A single turn carries every row of the set below to another of its rows. Some are shown first; where does it send the rows asked next?
z_19: [ -9  -2  -5  -5  -1  -1  14   9  -2   8  -1   4   0  -3  -8  14  -6  -3
 -11   6  -1  -8 -13  14 -13   1]
z_896: [ -5   6 -13   2  -7  -7   0  12  -7  -1  -4  -4   7  -8  -5   2 -10  -8
  -8  -4   0  -7   0   8   3   6]
z_656: [-11   4 -18   4  -9  -4   8   8   1   5  13   2   1 -11   4  16   4  -4
  -7  -4 -10   1   1  11  -8  -4]
z_745: [ -7   4 -24   2  -2   9  15   6  -3  -1   0  -1   2  -2  -9   8  -8  -6
  -7  -6  -8   1  10  -6  -8 -11]
z_14: [ -7  -2  -6  -1  -4  11  20   7  -7  13  -4  -5  -2  -3   1  -1  -8  -5
  -9   5  -5  -5   0   2  -5 -23]
z_709: [-12  -8 -15 -11  -2  -4  11   6  -3  -8  -3   4   6   0  -2   0 -17  -7
  -7   1 -15   5   4   3  -2 -10]
z_844: [ -8  -2 -16  12  -5  -6  14   8  -6   9 -19  -2  -1  -7  -1   4  -6   2
  -4   9  -9   3  -3   8  -8  -8]
z_249: [ -9   5 -16  -8  -3   2  11   1  -9   7   0 -13   2  -9   7   6 -17  -5
  -4   2   0   7   7  -1   1 -15]
z_405: [-10   4 -13   8   1   1  10  11 -10  17   9 -13   2   0 -13  12  -7  -3
  -4  -1  -2  -7  -4   9  -4   0]
z_780: [ -6 -11  -2   1 -16  -5   5  11   0   1   3   3  -3  -8  -1   4  -4  -9
  -5 -10  -5   5  -1  16  -8   0]
z_518: [-21  -3 -18   2  -4 -12  13   6  -2  15  -2   2   1 -13  -3   0  -2  -2
 -14  -6  -2  12 -10   0   1  -4]
z_302: [ -8  -3  -3   9  -3  -3  18   7 -11   8  14  -7   1  -5  -1  -5  -5   2
  -8  -1 -10   7  -6  18  -7  -2]
z_288: [-14 -19  -3  -6   1   3  17   9  -1   2   6   3  -2   0   3   7 -11   2
  -6   5   2   8  -5   5   1 -11]
z_51: [ -8   1  -5  -1  -5  -7  14   7 -10   0  10  -2   0  -4  -3   4  -8  -2
  -8   4 -23  -1  -4   2  -4  12]
z_514: [ -6 -10 -19  10  -9  -3  11  15  -3  13  -1  -5  -8  -6  -6  -3  -6  -5
  -8   6 -11   8 -10  -8  -4  -1]
z_608: [ -7   0 -12   8   3  13  24   8  -6   3   8  -2  -1  -6   1   2  -4   5
 -10   2   6   6   0  -4   1  -7]
z_731: [ -2 -16  -7  -3   1   3  26  13  -6   9  -1   4  -4  -6   0  -5  -7  -6
 -15  -3 -11  -1   4  -1   1  -5]
z_718: [ -6   3 -13  -3  -8   6   5   5  -9   1   9  -3   2 -15   0  -4   0  -3
  -5  11   4  -3  -5   9  -5   3]
z_892: [-21  -8 -12  -1  -9  -4   8  -2 -12  12 -10  -5  -2 -12  -5   2  -2   0
   5   3  -3   8   2   0  -4   0]
z_837: [ -6 -11 -19  -9   2  -6  17   8  -2   7   2  -1  -2 -11   6  11 -14  -6
 -10  -9  -4  10   9  -1   4  -2]

z_844 moves to z_514
z_302 moves to z_780
And these:
z_731 moves to z_837
z_656 moves to z_718
z_608 moves to z_288

A single turn carries every row of the set below to another of its rows. Some are shown first; where does it send the rows asked next?
z_388: [ -5   8   7   3 -10  -5   3   3  12  -1  -5  16   5   2   1]
z_537: [-5 19  0 -6 -8 -5 -3 -2 -1 -2  6 -3  4 11  6]
z_334: [  1  -1   4  -4  -7   1  -7   4   3  -3   3 -12   5  -3  -8]
z_521: [ -3   2 -11  -5  -4   0  -3  -1   7   4   6  -5  -7   0  -3]
z_763: [ 9  2 -3  1  7  2  3 -9  2 -2  1 -3 -5 -4 -3]
z_554: [  8  -5   3   1  -8  -2  -8   1  -3  -3   1 -10   2  -4  -5]
z_344: [ 3  6  6 -8 -6 -8  2  2  9 -5 -2  3 -7 14  4]
z_596: [-3 -6  9 -7 -3 -4  7 -5 -2 -4  2 -6 12  1  1]
z_242: [-6  7  3  2 -6 -2  4 -2  8  1 -6 17 -6  5  3]
z_300: [  1  -5  -1   2  -3   6  -1  -3   0  -2   7   3   5 -10  -8]
z_850: [-2 -9  5 -1 -5 -8  9 -4  4  5  7  0 13  0 -1]
z_611: [ 0  3  0  2 -5 -1  4 -4  9 -2 -1 17 -7  5  8]
z_635: [-3 20  2  4 -8  0 -2 -8 -9  0 -2  7  5  2  2]
z_298: [ -4  -1   4   4  -4   4  -6  -1  -1   0  -1   1   4 -14  -5]
z_109: [ 1 16 -5  1 -2  3  2 -9  1 -4  9  7  6  7  8]
z_678: [-10  -6  -1   2 -14   3   2  -2   0   6  -6  -1  12   1  -2]
z_581: [-5  9  3 -5  5 -2  0 -4  0  3 -4 -4 -5 -7 -6]
z_270: [ 1 -4  8 11 -5 -5  2 -3  6  7 -8 -2 13 -3  3]
z_309: [ 6  1  3  6 -9 -7  5 -3  8 -5  3 17  2  4  7]
z_162: [ 2  3 -8  4 -7 -3 -5 -3 -3  7 -7 -3 -9 -2 -5]
z_578: [  5 -10   3   7  -7 -10   3  -4   4   4   3  -3  10   0   7]
z_12: [  8   6   9   6 -12 -12  -1   3   8  -5  -8   6   1   7   6]
z_353: [ 10  15  -4   5 -10  -1  -4  -7  -6  -3   2  -2   3  10   4]
z_659: [ 9 16 -4  5 -9 -2 -3 -7 -6 -3 -1  0  3 13  4]
z_789: [ 1 16 -4  1 -4  3  2 -9  0 -4 12  6  6  4  6]
z_881: [-4 20  1  3 -6 -2 -1 -7 -9  1 -3  8  3  4  3]
z_178: [  4   4   7  -5 -10 -11   5   3  12  -7   3   6   4  11   2]
z_342: [ -4 -11  -3   5 -12   0   0  -5   0   1   4  -2   9  -2  10]
z_675: [  7   6   6   0  -6  -7   0   0   7  -5 -10   2  -8  13   5]
z_130: [ -4  20   1  -6 -11  -3  -4  -2  -2  -1   6  -4   5   9   3]
z_605: [-5 -4  7  1 -8 -6  4  0  7  8 -4 -4 14  3 -4]
z_173: [ 3 -4  9  5 -3  1  2 -6  1 -4 -9 -9 13 -1  5]

z_300 moves to z_334
z_850 moves to z_605
z_12 moves to z_309
And these:
z_763 moves to z_521
z_611 moves to z_344
z_635 moves to z_353
z_881 moves to z_659
z_173 moves to z_342

A single turn carries every row of the set below to another of its rows. Some are shown first; where does it send the rows asked next?
z_205: [  6 -10   5  10   5  -6  -3  15  12 -15  25  13   2  -8   1  -1]
z_771: [ 20  -4   8   2   4  -3   9   3   2 -20   3   5   8  -4  11  -5]
z_958: [ 20  -6  12   4   4  -3   6   3   1 -20   2   3   7  -5   6  -5]
z_964: [  6 -12  10   3  -5  -6  -7  16  -7 -17  25   8   6 -14   2  -5]
z_666: [ 18  -3   7   7   4  -3   8   1   5 -19   1   6   4  -9   1  -6]
z_365: [ 21  -5   9   3   2  -5   7   3   3 -20   2   2   6  -4   8  -4]
z_226: [ 18   4  19  10 -13  -4   1  15   0 -10   5   6   8  -9   3  -7]
z_259: [ 22  -1   9   5  -8  -9  13  15   2  -4  16  12  11  -6   6 -14]
z_943: [  8 -10   4   7  -2 -26  -4  12   1  -8  20   7   9  -4   0 -14]
z_902: [ 17  -1   8   5   4  -2   9   2   4 -18   4  11   6  -8   5  -8]
z_528: [ 11  -1  17   5  -3  -5   5  18   2 -10  12   5  14   3   4 -18]
z_673: [  7 -11   4  12   4  -7  -4  14  14 -15  23  10   1  -8   0   1]
z_544: [ 21   5  11  10 -16  -8   5  14   7 -10   4   3   6  -8   4  -3]
z_469: [ 27  -5   4   6 -11 -13  12  13  11  -7  12   3   8  -6  -1  -8]
z_527: [ 12 -15   7   5   3  -9  -3  18   7 -16  25   4   6  -2  12   3]
z_117: [  7 -10  -1   4  -7 -11  -7  14   9 -22  19  -6   4  -8  -2  -1]
z_455: [  7 -10   3  11   4  -7  -2  15  14 -15  25  12   2  -7   1   1]
z_650: [  8 -11   6   8  -1 -26  -5  12   0  -8  19   6   9  -5  -1 -14]
z_855: [  9 -12   5   8  -2 -27  -5  12   2  -9  18   5   8  -6  -2 -13]
z_146: [ 20   4  14  10 -16  -8   2  15   7 -12   3  -1   6  -6   3  -3]
z_310: [ 20   3  16  11 -15  -7   1  14   4 -11   3   1   6  -9   0  -4]
z_772: [ 16   2   6   4  -7 -10  11  17  12 -10  11   1  12   5   6 -14]
z_927: [  7 -11   7  11   5  -6  -4  15  12 -15  24  11   2  -8   0   0]
z_903: [ 12 -15   5   5  -7  -9  -8  13   1 -20  20  -1   3 -15  -5   0]
z_899: [ 12 -17  10   6   4  -9  -5  17   7 -17  24   2   5  -3   9   4]
z_516: [  9 -12   7   5  -1 -26  -5  13  -1  -9  19   4  10  -3   3 -14]
z_412: [  4  -4  -5   1  -8 -11  -1  16   7 -19  24   3   6  -4   9  -4]
z_111: [ 10 -13   7   6  -2 -27  -5  12  -1  -9  18   2   9  -4   1 -13]
z_585: [ 17  -3  10   6   5  -2   7   2   2 -19   3   9   5  -8   3  -7]
z_321: [ 13 -16   7   6   3  -9  -4  17   8 -16  24   2   5  -2  11   5]
z_363: [ 19  -5   9   8  -7 -11   5  15  14 -12   5  -8  10   2  -4 -11]
z_714: [ 18   7  12   8 -15  -7   5  15   5 -10   5   3   8  -4   8  -5]
z_755: [ 27 -11  14   9  -8 -10   4  13   5  -8   9  -1   8 -11  -9  -9]
z_194: [ 19  -5  12   3   4  -2   7   4  -1 -20   3   5   8  -4  10  -6]
z_291: [ 13 -10  -5   2 -10 -13  -1  14   7 -18  23   2   3 -12   3   1]
z_655: [  9 -10   3   7  -2 -27  -3  12   3  -9  19   5   8  -5  -1 -13]
z_641: [ 16   7  17   8 -14  -4   2  17   1 -10   5   6   9  -5   7  -6]
z_145: [ 17   7  14   8 -15  -6   5  15   3  -9   6   7   8  -8   7  -6]
z_159: [ 21  -7  19   8  -5  -6   5  15  -4  -6  13   9  11  -9  -4 -14]
z_886: [  0  -5   6   1  -4  -5  -5  17  -3 -19  25   7   8  -5   7  -8]
z_254: [ 10 -12   5   6  -1 -28  -5  12   2  -9  18   1   9  -3   1 -12]
z_26: [  8  -6  -1   0  -8  -9   0  16   0 -16  28  11   6 -10   9  -4]
z_276: [ 15  -7  20   8  -3  -6   0  16   3 -12   6  -4  11  -1  -7 -15]
z_297: [ 12 -16  10   6   5  -7  -5  18   5 -16  25   4   6  -2  10   3]
z_318: [ 10 -11   4   6  -2 -27  -4  13   1  -8  19   3  10  -2   3 -13]
z_945: [ 18  -2   6   5   3  -3   9   1   6 -18   3   8   5  -7   4  -7]
z_452: [ 18   4  19  10 -13  -4   0  15   2 -12   3   1   8  -7   2  -6]
z_255: [  3 -12  10   5  -3  -6 -11  16  -1 -21  19  -1   6  -9  -3  -5]

z_146 moves to z_226
z_772 moves to z_755
z_943 moves to z_254
And these:
z_886 moves to z_291
z_321 moves to z_927

